Each row is where one point has got to under a steady rotation. How many steps took it there?
The counts run from 0 to 381.
 106   48  136  -68  311  -92  -58   25 -121  -16   97   73 -258 -141  -36  148  154  -63 -126  136 -142  310 -172 -118  177 -347  271   24 -130  -88  -77  256   55  -16  140  116  227  -84 -178   -3  -60  224  125 -196  -92    1 -100   51 -310   74   95  176  106
317
 235  100 -127   24  383  -91  115   72  -50  -90  244  109  -77  -73 -193   13  189 -164   -3 -223 -119   90   52  -60  209 -302  123   61  -26 -162 -164  237  147  137  101  253  -61  -48  -17   25  -37  199  160  -67   16  259  -86 -128 -124 -125  102   41   83
132
 171  110   35  151  142 -129 -131   32 -204 -243  -51   12  -43 -141   54   80   88  119  -87  -37 -193   61  -80 -260 -199 -201  -36  -75    5 -235  -82  130 -100  -97    8 -267   84  132 -329 -119 -104  180  250   90 -225   89 -176  292  -97   -3  -47 -262  179
181
 193 -109 -312   51  194 -111  273  -33   94  152  156   42  -73  -28 -204  170  107  -70   83   20 -157   85   46  -26  -25  -67 -174 -238  -93  -75 -138  117  323  -55  106  -58  104 -127  125   44   56  352  -19   57  372 -139  223  -43   36   73  -22 -130  -84
52
 143    2 -197    2  300 -131  247 -209  -82 -180  204  145 -157  -15 -100  -39  199 -115 -179  189  -20   95   76  102   38  -68  258 -269  -37 -114 -137  266  185  -45   63   45   36   -1 -218  213  153  249  -26 -141  105 -141  -39 -139 -108  101 -163  118   56
59
 152  -28 -120   15   77 -144  111 -107 -117   -2   53 -284   -7  -55 -202   13  282  -79   64   -2 -228   82  -62 -218  -36   60 -247 -345   99 -104 -210   13  172 -282  134 -170 -150    0  -51 -193  120  217   98  -67  174 -121   19   48  166  110   69 -166  -90
6
 391 -207 -181   87   76  -29  209  -98  -52  -90  175  -68 -119  189 -195  -14  150  120   62 -121  -51 -105  -75 -165  103   47  146 -138 -146 -177  -81  208  104 -238  -79    3  -70  144  -48  269 -231   23 -121  153   91 -106    4  122 -101  170  -42  -63  239
71
 272   78  -69   50  221   36  198  -62 -276   54  -20   -3  -47  131   15  312  169   48  107  -54 -161  -21   39 -176   -3   67   67 -265  -54 -100   79  173 -126 -214  -33 -221  281  161 -142  -34 -229  201  165  -76 -129 -102 -186  107 -230   16   96 -273  102
333
 -58  109 -126  107  179 -211  114  162   15  -69 -212  -44  -58 -185   22  111  179    9  -27   66 -295  404   99 -248 -125 -232 -176   -8  -26   65  -17  187  201 -155 -111   75   19   87   -1   20  246  101   31 -262  -53  115 -145   13 -107  188  -19 -133  263
198
 306  -44 -145   57  328   49   28   12  -73  160  145   20 -241   -9   56  217   -2  -39 -136 -227  -80  -16    8 -108  136 -302  170   92 -135 -312 -116  300  120   23   56   91  245 -202  -58  145 -128  -40  124  118  -44   80  148  184 -171   32   29  -30  265
101
 230   89  176   72  300 -175   11   15  -97  245  -81  -68 -165  -86   31  113  217  -23   91 -203  -55  162  216 -310  -49 -182   72   63  -32 -214 -242  146  187 -151  193   84 -289  -26  -86 -129  -21 -145  -75  -19  -71  197   43  -61  101   64  234   64  -23
160
  63   57   88 -119  161 -203   64  -23  155  223   68  178 -217 -102  -13  201   81   71 -193  160 -241  243   -9  -86   49 -316   86 -182  -15  -41   93  261  216 -116   69  -14  -91   31 -205  252  153  177  -56 -122 -164 -191  -19   11 -123  -80   74  -64  208
271
 140  155  115    6  126 -242  -56   11  -21  111  -68  152 -177 -247  280  210   73   -2  -11   -6  -33  102  101 -292 -127 -236   -4    3   99 -151 -119  250  206 -306  -28   29  -93  182  -75   54   43   67  -66   76 -164  191   -4  -11  160  -13  183 -196  320
193
 249  -14  107  132  192  -66  150  -23 -238  -34   93   87 -169    4   22  126 -121   45 -181  101  -80    5   71  -28   63 -208  152  -80 -245 -215   -4  351  -39 -135   48  -70  276   96 -311  155 -230  251  -75   40  -22  -45   41  133 -169   97 -185  -49  135
286
 136  138  -40 -157  243 -191   40  -35   11  180 -112  -11 -166 -203  146  143  218 -129  -69  -46  -92  126   74 -254   14 -235  -34  -44  135  -64 -129  239  227 -311  -25   76 -321   41  -72  140  245   -5   38    0  -80  148  -31  -15  225  -45  229 -176  202
192
 207  -36  -62   15  404  -44  -66  193   11  118  111   49 -112   14  -65   42    9  -59 -109 -218 -192  -16   -8 -157  -12 -271   95  107 -195 -298 -181  219  242   61  134   73  -23  -77  -53   -2 -192  -56  158   97  -74  367   15  126  -92   81   22 -127  117
357
 220  172   -8    8  419   13  -58   55 -314  -15 -156  109 -124 -115   80   80   84   37 -100  113 -273   14 -149  -19  -95 -181  -81   40 -205 -111   60  118   10 -104   92 -184  152   65 -156 -160  -70  302  242   11 -241  198  -12   55 -106  -97  152  -83   38
364
 193  -41  -74   33  286   40  226  -38 -152  208 -264 -141 -126  164  133  152  393  166  -71 -141 -185  284   32 -105  127 -113  -48 -112 -104  -90   64  -13  176 -147   88  -81   51  -84    4 -135  -44   77  148 -341 -184   43 -123 -125    5   76  200  -21  -48
336
 292   14 -111  -12  269  -58  260  -20 -105  237  122 -133  -20   88 -152  139  299 -140  132 -274  -69  -54  151 -123  108   57  -13 -253  114  -80 -185  191   49 -148  168  104 -236    4   17  -51  -76   81   16 -235   29   15  -77 -150   23    1  280 -134   58
341
 333  -42 -244   82  249  -39  215 -151  -16  -10   76  -22 -184  217   37  -51  151  183  -21  -57 -122  115  -13   -4  228 -175  212 -186 -151  -42   69  117  169  -84  -85  -58  -94   13 -106  421  111   40    5   -6  -19 -121 -113  -17 -106  -46  134   77  266
73
 263 -126  -49  -41  221  -27  197 -118   23  204  139   73  -47    8  -50  218  -94 -102  -65  -88  -52  -58  121  -51  -85  -55   21 -199 -239 -212 -111  277  322  -30   94  -51   72  -60 -167  131 -210  160 -158  226  201  -61  149  132  -35   77  -93 -198 -142
280
 163 -110 -144  -16   36 -182  141  -14  -37  -24   87 -182    3 -131 -116   47  381 -168    4 -156 -125  -25  110 -244   13   -7 -111 -124  254 -177 -211  225  154 -383   -5  104 -229   72  -19  -77   88  108   62   15   48  117  -17   77  247   82  109 -250  110
190
 314 -118  -98   35  282   19  -43  -22 -142   71  208   31 -197   11   59  147   -3   21 -184 -157 -115  -82   34 -195   67 -144  242  -34 -108 -397 -120  353   -1  -63   84  -14  245   -9 -221   90 -276  -13   61  112 -123   15   70  174 -174   71  -74 -106  125
102
 246 -300 -117  -10   64  101  334  -94 -223   54  -80 -173  -74  149 -109  102  468  -22    0 -157 -216  -32   59  -66  120  131 -186 -182  -58  -97   82  200   77 -239   81   65   64   29  -64 -123 -239  176   -6 -240  -56  -96   10  -14    7   71   97  -81  -51
111
 245    8   67  -41   42 -164 -105  -27 -161   66 -125   13 -166   -9  -39  -70   80   68  -43  -95 -134   -7 -158  -54 -102 -285 -242   -6 -197  -48 -197   14  394 -156  172  -50 -212 -211  -84  106  123  194   14  286  -71  163  120  157  174  -22  155  -35  336
219
 285   50  -37   -7  430  -41  -42  130   34   64  154   74  -60   67  -25   39  -65 -130  -80 -203 -167  -96   -1 -217 -116 -147  191    3 -174 -303 -137  266  104   40  149  -83  -84   91 -187  -86 -231  -70  150  188  -77  308  -83  190 -150   17    5 -189  -44
358
 297    4   84  165  -19 -194   93   -2   -5   54  273   61  -53  159 -123  107   81  122   30 -134  -48  -35 -130 -204   94   23  247 -236  -72  -50 -115  167  131 -210  -51  -82  113  243 -188  160 -201  171  -95  -12 -180 -175 -110   62 -214    4   77 -142  244
300
 172   37   -9   35  398  -78  112  -91 -113  120  134   46 -238   90   50   27  -14  -55 -259  -74  -37   54  115   62  178 -328  182  -72 -198 -184 -138  316  164   25   93   44   98 -166 -218  277  174  115  -17   -3 -114   -7   20   80 -112  -23 -106   39  103
284
  -9  -18  -34   42  -30 -230  174 -249 -170 -331  124   52  -38 -133  -99  164  190  -28   63  181  -65  164   43  -22 -189  -79   20 -236  -22  -15 -161  234  132  -58  -28   17   84  150 -322   89   75  298 -101 -112  182 -185  -36  -31 -135  219  -86  -15  203
242
 -27   86   93   42   20 -157  -27  -14  -58   39 -124  139 -112 -124  149  358   21   61   74  274 -155  201    1 -180 -399 -147 -148 -138 -149   -1  -40  154  243 -164   20 -156  124  107 -194   42  -40  184 -113  -27   54  -71   90   88 -177  287  -55 -173  173
17
 274  -95  172  -35    5 -260   11  -78   90  440  125   86 -158   48  -17  157   73   71 -124  -82  -44  -39 -145 -112  -84 -127   17 -238   14 -257 -221  170  234 -111  202  -89 -117 -118 -210   35  -67  138 -111  114  -97 -180  157   86  201  -56  125 -108  130
266
 210 -159   44 -106  141   99  -68   47 -271  -45  -37   12  -32   14 -159  147  247 -215  -45 -112 -215 -172 -145 -286  -74   77  -83  -66 -247 -161   -9  215  220 -193   20   -3   21   -3 -168 -293 -238   38  -39  167 -185  144   68  204   15   59   99 -172  -76
142
  39 -161 -169  -44  164  -77  107  116   48  189   44  -14 -150   -2 -143  172  160  -65 -148  -14 -287  252  -10  -50  109 -277 -127  -69 -227  -58   12  160  437   -8   55   96  221 -251   78  119   99  245  -15 -154  111  -46  167   94 -121  118  -82  -37   72
277
 248  -16 -159   48   42 -162   62 -114    6 -161  115   -4   26   50 -192  -37  139  -68   -3  -52 -176 -146  -86 -268  -84    0    1 -284   15  -93 -122  169  215 -281  -18 -158 -299  202 -202  245   42   92    3  323   60  -51  -67  231   59   10  106 -262  177
222
 174 -157 -174  -97   91  100  245 -215 -238  -99 -108   33 -160  118 -123  145  252  -47   54  132 -162   -4   -6   95  -76   47 -174 -181 -307   53   25  187  328 -142  -33    5   39  -38 -106  161  -87  274 -154  -25  229  -68  132  -30 -109  187   22   46   65
65
 208 -111  -62   22  171   35  223 -201 -291  -28 -100  -29 -221   80  -23   53  241   64  -98   12 -186  199  -84  140  254 -194  -59  -31 -284  -18   31  109  239 -154   73   92  193 -170  -65  118   -3  346  -60 -257  -70  -58  -35  -41  -55   46  -15  173  142
290
 141   16   38  -90  266  -27 -136   68 -141   95  -79    9  -31   95  -75  149   61  -37   93 -245 -216  -16   40 -285 -312 -238 -116   29 -233 -168 -125  177  201   48  156 -105 -202 -110 -158 -110  -84  -98  122  272  -70  171    6  234  -80   54  133 -152   71
174
 107 -150 -118 -245  315  191   39 -120 -233   98  -22  -58 -205  168  -23  204  338 -169  -99 -161 -220   96  -87 -117  143 -154   43  -78 -183  -57 -106  100  436   -2    2   25   97 -332  -48  -70   17   41  157  -64 -139   21   50   -2 -134   59  127  143  -23
323
 -62  133  149  -81  166 -204  -35  -51  -21  124 -130   48 -202  -97  181  249   22   29  -81  277 -163  318   23 -162 -303 -192   58 -199 -134  -19  -23  220  193 -163   26 -129  -18   39 -266  122  132  105  -23 -147  -70  -71   32   54 -169  189  -40  -54  219
16
 247  211  -83  144  177  -20   37   -4 -219  -97  103   93    6  -39  -10  238   50  -17  123 -169  -86  -69   26 -359  -16  -65   94  -82  -23  -98   -1  233   -6 -267 -229 -152  176  304  -81   -5 -168  135   59  166 -184   56  -99  105 -143  -21  178 -278  242
149
 211   -2  143  -16  156 -159 -120   63  173  199  157  227 -264 -157   28  231   68  128  -62   57  -78  236  -67 -138  114 -265  251  -24  -19 -181  -54  270   29 -104  193  179  -48   95 -235  120 -166   62  -94  -33  -73 -113   98  -81 -186  -54  177   97  278
88
 190  -52 -163   17  308 -124  264 -165  -18   59  268  -13 -187   68  -27   21  116  -86 -189 -187  -37   35   76   16  246 -276  225 -121 -107 -230 -235  249  287   82  -59   46   51 -174 -114  235   92  128  -19  -71   91   -1  -32   22  -55   84 -136   80  101
283
 333  -65  -85  226   87 -117  133   -3 -167   53   69    9  -49  273 -151  110  130  261   20   36 -162   54  -56  -96  -54   81   44 -371 -205  -64  100   78  -42  -89   37 -274  144  136 -160  -24  -85  258  -62  -68 -140 -329  -58   23 -216   49  124 -120   88
77
 -59  -65  -28  -85  131 -124   73 -138 -221 -104 -139  -68 -156   65  -73   50  224  -41  -52  152 -265  286   31    0 -122 -211  -41 -170 -136   64 -151  176  269   18    0  -17  -66 -195 -274  124  327  152  -35 -183  -26 -171   58   30 -166  257  -40  145  147
244
